[[-16 -17  32 -18]
 [ 14  22 -29   9]
 [  3   2  -2   1]
 [ 20  31  49  23]]
:
[[ 22 -29]
 [  2  -2]]

[[ 17 -23  30  -3]
 [ -4 -36 -31  -2]
 [ 46  -7  24  18]
 [-17  23   1  -6]
 [ 38 -33  25   7]]
:
[[-36 -31]
 [ -7  24]]

[[ -2  -6 -11  21  46]
 [ -4  -4   2  -2   0]
 [ -5   0  -5   9  -3]
 [  7   5  -6   0 -44]]
:
[[-4  2]
 [ 0 -5]]

[[-43 -12  24 -17   5]
 [ -3  23  27 -12  10]
 [-33  -2  26 -20  10]
 [-25  -7  18 -31  21]
 [-20   7 -16  28 -28]]
:
[[23 27]
 [-2 26]]

[[-36  -6  34 -24]
 [-34  46  -3 -13]
 [  2  35   9  46]
 [-44  -8  41 -32]
 [ -3  23 -49 -35]]
:
[[46 -3]
 [35  9]]

[[ 20  23 -12  15]
 [  6 -43 -11  -6]
 [ 13 -10 -14 -33]
 [ 12  14 -20  19]]
:
[[-43 -11]
 [-10 -14]]

[[ -7  44 -44]
 [ -3   5 -31]
 [-35  42 -38]]
:
[[  5 -31]
 [ 42 -38]]

[[  6 -24   5]
 [-49 -34 -11]
 [ 42   9   6]]
:
[[-34 -11]
 [  9   6]]

[[-47  38  35]
 [ 16   1  26]
 [ 20 -24 -12]]
:
[[  1  26]
 [-24 -12]]
---
[[ -8  35]
 [-28  45]]
:
[-8 45]

[[ -6  18 -25 -45   4]
 [ -3  -8  33 -10 -32]]
:
[-6 -8]

[[ 49   1  -1]
 [  8 -19 -14]
 [ 15   4  30]]
:
[ 49 -19  30]

[[ 17 -39]
 [-54 -36]
 [ 39 -35]
 [-40  35]
 [-18  32]]
:
[ 17 -36]

[[  7 -20]
 [ 20 -50]]
:
[  7 -50]

[[ 11  37 -24  49]
 [-13 -17  19 -33]
 [-12  13 -25  39]]
:
[ 11 -17 -25]

[[ -7   0]
 [-50  15]
 [-28 -15]]
:
[-7 15]
---
[[15 20 37 21 14]
 [13  8 28 12 37]
 [16 18 35  8 36]
 [30 35 10 33 10]
 [29 23  7 51 11]]
:
[[13  8 28 12 37]
 [30 35 10 33 10]]

[[ 16  -5  12  -2  10 -13]
 [-36 -43   6  35  -4 -37]
 [ -3  26  38 -47  39  -8]
 [-16  -1  29 -19  24 -25]
 [ 39  -9  -1  11   7   6]
 [  4  38   6 -21  14  29]
 [-44 -29  16  16   5 -39]
 [ 29   6  13 -11  21   9]
 [-12 -35   6  26   4 -24]
 [-31  13   5   0   0   0]]
:
[[-36 -43   6  35  -4 -37]
 [-16  -1  29 -19  24 -25]
 [  4  38   6 -21  14  29]
 [ 29   6  13 -11  21   9]
 [-31  13   5   0   0   0]]

[[ 22 -30 -28 -45  29  39  38 -34  26]
 [-39  33  31  48 -40 -12 -20   4 -18]
 [-36  17  22 -34 -19   3 -12  32 -27]
 [-40  21  12 -36   1  12 -20  33 -38]
 [-15  25 -16  -8 -14  49 -22  31 -14]
 [-47  26   8 -30  15  17 -14  31 -47]
 [-11  23 -13 -11 -37  43 -23  42  -4]
 [ 17 -24 -27 -48  31  41  36 -34   6]]
:
[[-39  33  31  48 -40 -12 -20   4 -18]
 [-40  21  12 -36   1  12 -20  33 -38]
 [-47  26   8 -30  15  17 -14  31 -47]
 [ 17 -24 -27 -48  31  41  36 -34   6]]

[[  9  24  -8  24   8 -14  21  -1 -23  -5]
 [ 16   0  22  11 -23 -25  -4 -10 -24  -3]
 [  1 -15  14 -10 -15  -2 -15  -4   4   2]
 [ 10   7   8  12  -8 -16   4  -5 -18  -3]
 [-21 -33  -2 -38   2  34 -26   7  45   8]]
:
[[ 16   0  22  11 -23 -25  -4 -10 -24  -3]
 [ 10   7   8  12  -8 -16   4  -5 -18  -3]]

[[ 46  16 -25 -39  32 -48 -37]
 [ 51  40 -31 -47  11 -39 -35]
 [-13   1 -52  49 -27  45   9]
 [-16  -9   3  57 -25  50 -28]
 [-11  -6 -47  43 -37  51  13]
 [ 16 -48 -14  19 -21  41 -36]
 [  7 -25  22  30  -9  37 -36]
 [-33  16 -37  55   0   6  53]
 [ 32  32 -20 -29  -9 -16 -42]
 [-18 -48  42  48  50 -53 -22]
 [ -6 -30  25  19  57 -53  25]
 [ 30  51 -27 -15 -14 -16 -37]]
:
[[ 51  40 -31 -47  11 -39 -35]
 [-16  -9   3  57 -25  50 -28]
 [ 16 -48 -14  19 -21  41 -36]
 [-33  16 -37  55   0   6  53]
 [-18 -48  42  48  50 -53 -22]
 [ 30  51 -27 -15 -14 -16 -37]]

[[ 14  21  20   1  18  18  17 -12 -52  32  39 -13  35  52  48]
 [ 12 -48  30  47  17  24  20  24 -43  27  11  -6  14   5 -33]
 [  9  -1  -8 -32  41 -13  29  18 -47  54  56 -11  43  15  35]
 [ 19  57  24 -17  28   3  -8  17 -35  47  35 -15  38  55  49]
 [ 50  25  17  12  23  22 -13   6  -5  50 -24 -21  12  16 -19]]
:
[[ 12 -48  30  47  17  24  20  24 -43  27  11  -6  14   5 -33]
 [ 19  57  24 -17  28   3  -8  17 -35  47  35 -15  38  55  49]]

[[  8  13  11  11  -4  13  -6   4]
 [ 10 -40  35 -39  34 -27  34  -8]
 [ 26  -6   4 -13   1 -22   1 -10]
 [ 13 -47  20 -40  17 -18  13  13]
 [ 31   7 -20  -4 -10 -30  -7 -15]]
:
[[ 10 -40  35 -39  34 -27  34  -8]
 [ 13 -47  20 -40  17 -18  13  13]]

[[-36 -25  -3 -35  22  25]
 [-32 -20 -28   2  46  22]
 [ 15 -30  -8   1  39  26]
 [ -1 -36  -3 -36   1  40]
 [-48 -22  -6 -36  24  21]
 [-15 -13 -43   5  46  21]
 [-31  -9 -47  -5  41  20]
 [  2 -11 -38  17  57  15]
 [  9 -28  -5 -10  32  26]
 [-29 -27 -25  14  50  25]
 [-18 -34 -19 -16  17  39]]
:
[[-32 -20 -28   2  46  22]
 [ -1 -36  -3 -36   1  40]
 [-15 -13 -43   5  46  21]
 [  2 -11 -38  17  57  15]
 [-29 -27 -25  14  50  25]]
